In the rows, zero is written as 128.
Each run below is a few steps of one of 8 hidden systems, one row a step.
buz, seq 1 (10 x 18):
[[114 149 125  67 128 148 143 161 122 115  91 128 170 144  79 119 132 112]
 [ 89 162 162 152 129  90 145 159 122 134 101 173 127  86 102 116 114 144]
 [130 113  98 187 173 111 106 129 161 135 133 118 116  97 151 134 112 188]
 [150 103  61 140 132 154 128  95 162  88 132  85 171 139 133 130 185 119]
 [145 127 157 120 105 134 132 175  82 106 129 129 199 133 102 110 183  78]
 [104 155 199 166 147 164 134 182  95 161 117 150 122  71 154 127  91 107]
 [116 120 126 213 136 128 138  61 153 141 152 129  64 106 192 156 118 132]
 [188  67  99 112 115 129 100  70 125 105 187  68 118 186 145 151 165 122]
 [157 148 157  18  80 189 131 159  85 121 126 116 140 166 100 128 142  66]
 [ 78 186 214 112 105  97 178 161  94 178 102 204  81 124 124 142  71 113]]
tesop, seq 2, 10 rows:
[[161 131  96 126  99 109 133 184  81 104 159 154 173 170 135  96 146 143]
 [ 98 162 128 155 129 137 152 192 110 150  81  98 162  85 137 106  74  95]
 [100 102 159 171 148  81 108  75 179 175 113 116  99  69 135 113 143 122]
 [163  61 101 135 167 174  71  96 146 102 172 141 125 167 133 114 181 159]
 [133 145  87 153  87 179 175 153  86  53 112 134 182 182 116 131 152  78]
 [123 152 209 184 104  71 169 175  71 162 102 109 130  93 133 167 101  81]
 [127 110 196 120 199 176  82  95 177 183 119 117  60  60 140 172 109 153]
 [125 113  81  96 130 172 134  22 182  75 157 181  84 198 124 156 183 155]
 [165 145 107  88  69 102 176 174  28  72 180 126 167 233 125 150 110 125]
 [122 210 179  73  90 123 159 218  92 184  78  78 131  42 125 140  49  84]]
Tili, seq 3:
[[147 105 120 159 139 137  98 146 138 140 111 124 115 119 131 114 125 134]
 [117 106 115 151 144 139 133  94 147 109 119 131 135 149 116 132 152 121]
 [142 126 159 134 117 121 127 125  96 101 152 127 144 128 113 141 156 116]
 [153 138 140 138 122 160 127 163 109 127 105 128 109 119 128 156 118 117]
 [114 128 130 150 148 122 148 106 150 138 109 144  97 142 138 167 121 144]
 [136 123 136 103 140 116 126  93 122 118 182 106 124 139 137 155 123 152]
 [152 160 109  75  88 161 139 138 116 119 141 125 121 132 139 135 132 117]
 [109 152 125 114 116 101 161 160 127 166 101 165 123 153 145 126 110 130]
 [ 90 120 141 106 167 101 119 115 139 159 141 106 124 118 129 105  74 151]
 [131 133  90  98 102 136 101 102 154 114 149 113 118  94 126  80 138 135]]
Pivo, seq 4, 10 rows:
[[108 131 126 151 110 166 133 149  95 107 139 197 132 156 142  82 135 114]
 [107 110 123 205 106  77 139 125 104 131 120 114 109 137 139 103  92 104]
 [154  92 139 134 135 116 106  96 159 149  94  56 113 103 107 158 148  95]
 [162 114 158  75 143 184 111 119 132 109 131 163 133 151  95 164 197 129]
 [116 155 143 151 118 158 156 167  60  80 156 191 121 169 128 134  97 146]
 [104 162 116 197 102  75 167 120 117 133 111  91  86  97 150 151  56 127]
 [156 113 133  86 156  86 119  82 198 181 104  67 109  94 126 190 154 147]
 [147 130 137  13 172 203 115 134 134 117 169 156 164 163 117 144 164 163]
 [ 95 193 102 127  80 147 162 178  65  82 171 199 138 143 150  67  77 147]
 [100 138  93 205  98  21 149 148 145 186  84  94 105  87 161  90  61 124]]
tesop, seq 5, 10 rows:
[[106 151 147 108 136 145 130 167 103 128 134 161 145 124 123 102 109 137]
 [100 146 111 160 115 114 133 121 137 130 118 134  94 101 137 106  87 136]
 [150  88  99 133 134  98 102 110 153 151 125  89 112 142 136 120 127 136]
 [138 109 119  91 138 148 113 134 135 116 120 114 178 144  99 109 169 109]
 [109 152 151 160 113 121 144 159  98 103 120 177 155 111 107 106 152 120]
 [125 126 133 198 154 127 122 150 118 136 121 124 102 106 151 144  83 151]
 [135 100 102 139 150 141 124  72 171 131 117  63 115 128 136 164 137 116]
 [158 111 145  93 116 126 129 106 122 112 155 135 163 159 117 150 209 106]
 [125 170 168 123 126 176 151 190  73 110 139 184 149 127 131 139 126 127]
 [ 88 171 139 169 123 126 167 118 130 151 111 132  72  98 156 155  59 129]]
Pivo, seq 6 (10 x 18):
[[145  65 108 132 132 135  90 116 147 128  97  99 124 169  96  96 149 102]
 [136 115 131 127 108 156 123 135 107  75  98 131 151 158  72 120 168  92]
 [126 133 165 189 120 121 126 166  92  92  96 161 123 120  81 138 132 130]
 [118 117 138 209 166 135 134 114 139 112 100 116 102 113 122 184 108 145]
 [150 123 124 134 153 132 141  69 150  96 156  94 128 130 130 210 163 152]
 [177 163 139  89 124 148 149 159  91 104 176 121 156 128 144 191 148 151]
 [109 198 150 120 117 142 179 169 103 160 140 163 128  97 181 154  92 129]
 [ 85 139 149 120 145  81 144  88 156 197 153 140  84 111 180 124  83 151]
 [146  99  95  47 140 132  92  87 159 165 173  82 103 148 158 107 109 144]
 [148 150  80  28  71 154 129 154 124 126 127 138 150 162 124  74 148 103]]
buz, seq 7, 10 rows:
[[116 142 131 145 127  98 116 124 143 148 141 130 119  65 143 102 121 151]
 [147  99  77 147 144 140 112 125 161 142 137 134 133 146 168 112 152 144]
 [111 109 112 126 134 157 142 124 114 100 130 113 180 168 117 104 146  89]
 [120 141 172 143  98 122 119 163  87 123 121 127 135  95 103  90 115  91]
 [135 116 142 178 134 140 111 143 143 170 102 143  73 103 160 136 108 127]
 [129  89 108 160 154 148 131  63 154 110 136 116 106 174 139 166 149 126]
 [162 123 143  88  98 137 114 121  86  68 161  99 142 151  82 137 153 114]
 [149 177 165  85  88 144 143 194  97 152 101 146 108 108 128 150 110 110]
 [ 89 148 155 144 163  94 171 102 159 180 109 159  92 130 159 182  99 149]
 [127 105 107 103 164 100 103  51 157 104 194 101 117 131 122 138 129 190]]
Tili, seq 8 (10 x 18):
[[160 130 131 101 124  73 113 143 119 119 140 128 119 133  94 157 134 181]
 [131 159  91  81 145 152 139 152 136 104 109  97 154 128 107 152 106 153]
 [103 181 117 124 116  85 170 132 147 131 124 150 155  86 132 137 141 148]
 [142 126 118 123 164 112 112 167 130 155 155 103 169  97 153 116 118 166]
 [101 142  85 133 142 182 139 118 162 124 125 123 163 105 159  99 141 110]
 [118 118 138 171 115  95 139 126 116 140 154 162 163 128 164  94 172 107]
 [133  90 151 155 152 170 100 155 102 145 130  99 144 132 142 101 113  90]
 [109 118 141 171 113 166 130  88 148 125  99 155  83 120 130 124 151  83]
 [157  79 159 160 132 100 104 113 104 125 153 148  97 172 119 143 150 138]
 [144 120 138 105 124 182 124 121 103  92 121  89 107 164  97 165 105 105]]
melo, seq 9:
[[121 123 116 160 125 126 153 100 106  99 177  87 176 133 162 130 144 102]
 [160 139 151 140  92 157 117 166  95 144 142 111 135  84 161 112 138  85]
 [117 113 152 147 141 164 126 133 153 192  96 174  94 136 170 123 139  99]
 [104  84 155 150 150 127 128  59 124 125 155 122  84 179 135 145 112 114]
 [179 126 121 100  75 143 106 113 100  94 145  74  80 137 108 151 111 110]
 [162 151 134  69  90 132 144 178 133 165  66 149 111 150 111 160 143 106]
 [ 69 129 194  90 181  99 149 124 129 154 108 175 123 159  84 146  97 151]
 [101 144 112 104 131 105 100  82 136  75 165 120  84 104  79 110  76 193]
 [173 150  17  89  89  95 128 156 157 109 116 108 147 137 128 117 145 171]
 [ 98 143 122 102 166 101 176 190 120 148  98 114 252 146 121 125 144 117]]
bev, seq 10, 10 rows:
[[ 95 170 150 134  78 150 159 110 104  80 106 136 111 112  86 126 117  79]
 [148 122 167 187 127  72 113 154 111 153 119 137  74 104 131 157 102 158]
 [135 102 101 112 192 163 131  89 188 141 109 100 119 156 141 193 135 157]
 [141 158 138  51  78 104 149  82 128  94 167 144 144 134 104 143 193 118]
 [163 172 139 105 104 132 124 232  65 123 133 140 132 110 119 132  81 162]
 [ 66 168  94 146 156 145 172 120 179 179  80 127 113 103 176 131  64 127]
 [113  91 141 100 148  41 114  56 161 169 188 121 138 132 148  97 159 152]
 [189 100  75  69 129 184  66 174 106  80 169  94 173 145 108  86 146 153]
 [ 94 183  90 156  55 161 179 176 112 111  63 179 148 125 132  72 134  59]
 [ 65  89 203 212 175  40 132 146 103 185 108 132 132 123 124  98  75 122]]
deta, seq 11 (10 x 18):
[[140 120 115 162 103  68 140 148 115 133 121 169 131 162 130 119 155 138]
 [114 120 128 138 172 145 132 161 126 138  86  75 169 121 112 140  98 114]
 [117 144 156 121 119 138 117  83 152 115 142 146 124  68 111 122 179 120]
 [167  97 123 168 147 121 108 150 106 122 162 166 115 171 150 142 144 172]
 [112 146  93 150 128 165 173 124 119  95 109  73 159 145 139 156 101  94]
 [132 150 185 119  88  74 141 108 125 159 140 122 121  76 132 137 165  93]
 [156  98 151 115 177 179  87 162 130 172 140 151  95 140 161 138 110 160]
 [ 84 152  94 109 123 177 168  65 136  78 145 136 110 172 133 137 102 125]
 [150 138 139 120  62  26 139 136  86 134 152 104 117 135 116 120 108 125]
 [152 133 114  91 137 174 100 199 151 189  69 105 117  97 141 110 103 115]]
deta, seq 12, 10 rows:
[[127 115 146 124 152 173 103 106 121 117 156 109 113 111 130 125 111 131]
 [143 129 104 138  86 133 133 102 124 112 147 150  89 152 150 125 144 120]
 [132 123 128 125 120 104 153 153 111 153 103 108 131 173 136 146 108 102]
 [108 145 168  82 130 149 123 124 136 145 106 111 117  92 101 129 113 105]
 [135 126 139 109 126 129 100 114 139 129 145 185  72 124 119 121 135 172]
 [130 122  69 131 135 120 138 139 127 103 121 122 124 187 124 136  96 164]
 [119 162 110  98  95  88 156 138 132 118 102  82 169 100  97 121 132 103]
 [139 134 162 114 145 117  99 174 142 170 118 162 147  74 125 103 159 148]
 [ 93 115 105 152 193 182 120 123 148 108 139 172 140 144 137 116 120 173]
 [112 123  95 174 108  82 150  81 115  68 164  92 156 140 117 122 134 129]]
bev, seq 13 (10 x 18):
[[ 84 128 137 120 157 124 117 132 147 155 119 133 149  96 122  78 110 132]
 [115 107 100 159 143 125 102 111 136 108 160 142 136 121 133  77 138 154]
 [144 102  80 173 113 126 131 140 112  96 127 111 163 167 135 105 148 110]
 [122 114 153 163 116 127 138 148 111 126  82  99 161 127 105 123 148  60]
 [118 112 197 174 159 148 102 124 126 132 115 139 112  82 105 136 144 115]
 [139 112 134 181 155 169 121  85 130  84 159 156  93 139 142 176 148 156]
 [165 134 121 133  91 126 167 100  99  95 149 102 116 179 144 200 144 110]
 [164 152 181  73 100 130 144 160 109 166 102  92 109 117 123 187 123  88]
 [113 165 181  65 153 165 122 130 156 180 121 178  71  87 135 150 106 153]
 [107 152  99  86 140 115 139  84 140 124 193 183  79 159 160 128  88 209]]
mag, seq 14 (10 x 18):
[[127  93 159 120 154 118  98 149 100 102 129 123 154 152  68 108 130 132]
 [117 161 113 158 105 154 119 149 124  85 101 145 108  81  97 107 112 138]
 [132 126 103 195 139  80 150 129 154 146 101 131 114 126 153 166 131 154]
 [144  91 152 125 184 138 118 108 133 124 137  58 165 132 112 174 140 124]
 [144 157 156 115 101 168 119 118 113  78 160 154 140  80 109 132 188 119]
 [133 168 128 170 116 131 165 183  91 137 143 191 123 135 185 147 109 148]
 [ 85 134 132 131 166 143 167  95 136 168 128  67 131 136 178 155  66  97]
 [155 107 156  66 100 117  94  56 148 145 178 105  92 107 131 123 173 108]
 [177 128 121  72 102 170 106 190  99 127 138 199 120 184 130 111 156 143]
 [ 41 165 113 127 122 133 195 141 110 125  86 155 145 180 118  97  60  97]]
melo, seq 15 (10 x 18):
[[120 110  92 125 169 139 135 131 129 125 138  92 151 167 145 136  91 149]
 [112 157 126 103  91 127 154 113 121 111 134  97 162 105 120 109 136  83]
 [148 117 150 120 118 108  96 177 114 165 128 161 129 110 130  85 143 136]
 [ 86 102 109 156 181 168 123 119 158 134  99 139 123 149 133 109 101 136]
 [118 115 113 162  97  88 140  68 129  86 148 103 133 134 117 125 154 106]
 [199 117 129 133 108 128  97 187 100 125 125  90 142 108 119 139 145 126]
 [106 142 148 129 153 183 146 146 155 149  70 170 139 121 127 149 152 101]
 [ 98 116 177 169 141  89 135  77 115 117 165 174  99 139 126 141 136 148]
 [178 129  91 138 122 146 100 128 117  99 157  71  84 113 142 161  86 167]
 [153 166  95  76  91 146 177 132 160 152  89 121 147 141 152 169 173  92]]
mag, seq 16, 10 rows:
[[111 139 124 133 124 146 124 149 119 145 137 170 120 128 157  86 108 132]
 [105 107 100 154 134 124 132 108 137 143 125 116 116 157 156 103  97 116]
 [149  88 130 125 114 114 102 106 129 129 122  90 116 145 111 115 143  99]
 [151 121 151 120 111 144 103 160 116 121 101 158 117 132  87 121 154 117]
 [ 94 142 137 162 147 133 147 145 121 114 101 173 116 140 110 132 100 146]
 [114 129 117 157 143 103 137  93 137 115 136  88 105 119 128 157  90 151]
 [181 124 119 104 118 124 113 115 146 123 129  86 123 112 118 174 168 133]
 [139 147 153 100 136 146 146 161 118 123 123 167 170 137 113 154 181 126]
 [ 75 167 149 135 144 128 161 142  99 115 156 154 150 113 138 118  82 146]
 [125 144  93 132 117 116 129  99 150 149 155  88 100  91 181 122  86 143]]

Name the system that made each run.
seq 17:
[[131 106 123 151 128 144 106 138 119 122 144 171 119 146 140  87 141 134]
 [118 113 100 182 128 133 142 126 120 120 112 107 119 153 143 127 100 109]]
 | melo
seq 18, 2 rows:
[[133 130  91 131 152 116 121 131 131 110 161  97 155 116 137 125 114 169]
 [145 138  91 130 109 136 136 132 144 122 123  94 167 102 144 124 166 104]]
 | mag
seq 19:
[[119 132 134  93 178 135 133 122 150 127 123 108 149 129 105 168 122 158]
 [143 160 120 101 115 133 122 125 118  84 170 133 134  97 114 132 144 160]]
 | deta
seq 20, 2 rows:
[[139 110 137  84 178  79 106 130 125 131 171  94 146 133 107 148 107 196]
 [127 182  75  70 107 183 139 130 142  86 134 101 153  90 121 121 125 130]]
 | Tili
seq 21, 2 rows:
[[125 110 140 220 124 111 152 155 102 131  99 154 130 158 144 141 134 100]
 [124 118 176 181 148 125 124 102 131 137 116  76 100  76 127 174 111 107]]
 | melo
seq 22:
[[118 138 161 118 140 103  90 131 118 100 160 149 121  72  82 104 124 182]
 [154 123  57 172 148 171 109 162 153 125 114 136 114 123 165 126 115 171]]
 | Pivo
seq 23, 2 rows:
[[150 125  70 155 144 121 141 151 134 115 126 111 146 155 155 154 122 166]
 [101 147 132 114 139 119 177 100 138 132 132  87 181 123 144 155 140  95]]
 | Tili
seq 24 (2 x 18):
[[144 108  89 120 123 115 150 132 157 160  92 131 131 187 149 139 155 112]
 [101 131 178  75 150 132 142 137 107 125 119 110 169 140  81 136 125 106]]
 | deta
seq 25 (2 x 18):
[[ 99 161 133 130 124  65 154 123 118 118 152 148 131 111 118 120 101 166]
 [155 131  89 120 134 120  97 147 140 140 156  89 122  90 154 114 100 170]]
 | tesop
seq 26, 2 rows:
[[106 138 155 148 138 131 141 140 114 148 135 154 132 119 157 116 119 117]
 [115 115 132 136 145 146 119 103 131 141 151 118 101 127 159 119 100 128]]
 | mag
seq 27 (2 x 18):
[[123 128 136 133 128  83 151 150 115 148 117 148 137 159 131 135 128 133]
 [110 127 136 104 164 136 121 119 138 128 124  84 146 111 102 132 103 132]]
 | bev
seq 28, 2 rows:
[[120 120 126 129 132  94 110 143 158 168 100 143 123 103 123  94 134 137]
 [120  89 110 144 179 134  99 129 149 123 124 133 145 145 116 105 133 159]]
 | mag
seq 29:
[[168 120 154 165 128 144  91 168 121 141 108  77 127  53 124 135 131 107]
 [124 119 144 147 149 173 143  95 174 146 100 189 111 137 151 168 201 109]]
 | Pivo
seq 30:
[[144 148 159 127 116 177 125 119 111 123 166 150  95  98 159 150 134 124]
 [148 127 106 148 117 144 143 133 120 143 135 155  84 175 177 150 111 136]]
 | Tili
seq 31 (2 x 18):
[[123 128 105  82 103 124 146 130 124 139 124 129 139 180 131 109 127 105]
 [110 138 152  97 106 105 125 156 104 135 109 126 133 121  89  89 103 111]]
 | Pivo
seq 32 (2 x 18):
[[142 155 121 162 111 121 152 155 145 155 106 166 136  94 164 142 168 123]
 [ 94 117 162 128 195 125 152 124 120 148 153 137 173 155 149 150 119 142]]
 | bev
seq 33 (2 x 18):
[[128 153 126  92 108 149 132 133 116 143 155 108 112 112 159 116  94 117]
 [127 142 122  91  96 107 134 129 148 170 122 154 101 128 147 108 133 123]]
 | Pivo
